Some points, one per row:
[-1.7 -0.3 -1.1 -0.1  0.3 -1.4  0.1 -0.2]
[ 0.5  1.7 -1.1  0.1 -0.4  1.2  0.5  0.5]
[ 0.3  1.  -0.1 -0.8 -0.6  0.2 -0.2 -0.8]
[ 0.2  0.9 -0.8 -1.3  0.3  1.1 -0.2  0.7]
[-1.1  0.2  0.5  0.4 -1.4 -0.7 -0.6 -0.7]
[ 1.7  0.6  0.4 -1.4  1.4  0.2  0.4  0.1]
[ 0.9 -0.4  0.4  0.   0.3 -0.1 -0.8  1.2]
[-1.2 -0.5  0.1 -0.5 -0.2 -1.  -0.1  0.4]
[ 1.9 -0.2  1.1  0.7 -0.7 -1.1 -0.3 -0.8]
[-0.6 -1.8  1.  -0.9  1.5 -1.3 -0.9 -0.9]
[ 1.   2.4 -0.8  0.   0.8  1.9  1.   0.5]
[ 0.4  1.8 -1.7  0.5 -0.8  1.3  0.6  1.1]
[-0.3 -1.  -0.3 -0.8  0.9 -0.2 -0.8 -1.4]
[ 0.4  1.4 -0.7 -1.1  0.2  1.   0.6 -0.5]
[ 0.6  0.3  0.5 -0.6  1.2 -1.1 -1.4 -2.1]
Here are 24 more points, each followed by its number:
[-0.2 -2.9  0.4  0.1  0.  -1.4 -0.8 -0.2] 0
[-0.9 -0.8  1.3  0.8 -1.3 -0.1  0.4  2.4] 1
[ 0.1  0.6  0.3 -1.8  0.9 -0.4  1.1  0. ] 2
[ 0.8 -1.2  0.5  2.2 -0.6  0.1  0.9  1.1] 3
[ 1.  -3.   1.3 -1.1 -0.4  0.2 -0.9 -1.5] 4
[-0.1  0.9  1.4  1.5 -1.3 -0.3  0.5  0.6] 5
[-1.1 -0.9  0.3 -1.9  0.8 -0.1  0.   1.2] 6
[ 1.7  1.8 -0.1  0.1 -1.1  1.7 -0.1  1. ] 7
[-0.1 -0.9 -0.5  0.1  0.8 -0.3 -0.6  0.1] 8
[ 2.6 -1.   2.2  4.1 -0.4 -0.4 -1.8 -0.7] 9
[1.1 2.5 1.  0.7 0.  1.3 0.2 0.2] 10
[ 1.4  0.5  0.4 -1.9  1.5  0.4  0.8 -0.5] 11
[ 0.2 -0.3 -1.2  1.2  0.3 -0.1 -0.3  0. ] 12
[ 2.4 -0.6 -1.4  1.  -0.2  1.   1.   1.4] 13
[ 0.6  1.3 -1.4 -0.9  0.5  0.4  0.8  1.9] 14
[ 0.7  1.5 -0.5 -0.3 -1.4 -0.4  0.7  1.4] 15
[-1.7  0.2 -0.2  1.2 -0.8 -0.4  0.1 -0.4] 16
[-1.7 -2.2  0.3 -0.4 -0.4 -1.9  0.1  0.2] 17
[-0.8 -2.4  0.5  1.5  0.1  0.1  0.   0.3] 18
[-0.6  0.9 -0.7 -0.9  0.7  0.1 -0.1 -1.2] 19
[ 0.7  1.1 -1.  -0.7  1.9  0.3 -0.5 -0.1] 20
[-1.5 -2.7  0.7  0.3  1.1 -1.4  0.5 -1.4] 21
[ 0.3 -0.1 -0.2 -0.3  1.8 -0.3 -0.4 -0.2] 22
[ 1.   1.6  0.6  0.5 -1.7  1.   0.5  0.4] 23
Which three of these numbered points are nearest to each point below, looking only along the 3 directions in which the first points spread most? Their numbers follow each, nearest first.
[-1.  -1.6  0.3  1.   0.  -1.2 -0.3  0.5] > 18 17 0
[-1.3 -0.4  0.2 -3.2  1.4 -0.5  0.5  0.1] > 6 19 22
[-0.5  2.2 -1.3  0.   0.9  1.7 -0.4 -1.3] > 14 20 19
[ 0.8  2.3 -0.2  2.3 -1.4  2.1  0.2  0.7] > 23 7 15
[ 0.5 -2.   1.2 -0.3  0.5 -1.1  0.  -0.9] > 4 0 8
[-0.8  0.5 -0.1  1.9 -0.9  0.2  0.8 -0.1] > 1 5 16
[-1.1  0.7 -1.2  2.5 -1.9 -1.5  2.2 -0.6] > 1 16 5
[ 0.2 -1.8 -0.2 -0.9 -0.1  0.3 -0.3 -0.8] > 8 22 19
[-1.  -2.2  0.9  0.9  0.2 -1.8 -0.7 -0.7] > 0 21 17
[ 0.3  0.7 -0.5  0.4  0.2 -0.2 -0.6 -0.4] > 12 8 19
[-0.7 -1.8  0.7  0.7  0.1 -0.7 -0.7  0. ] > 18 0 17
[-1.  -1.   0.4  0.6 -0.2 -0.8  0.4  0.7] > 18 16 12
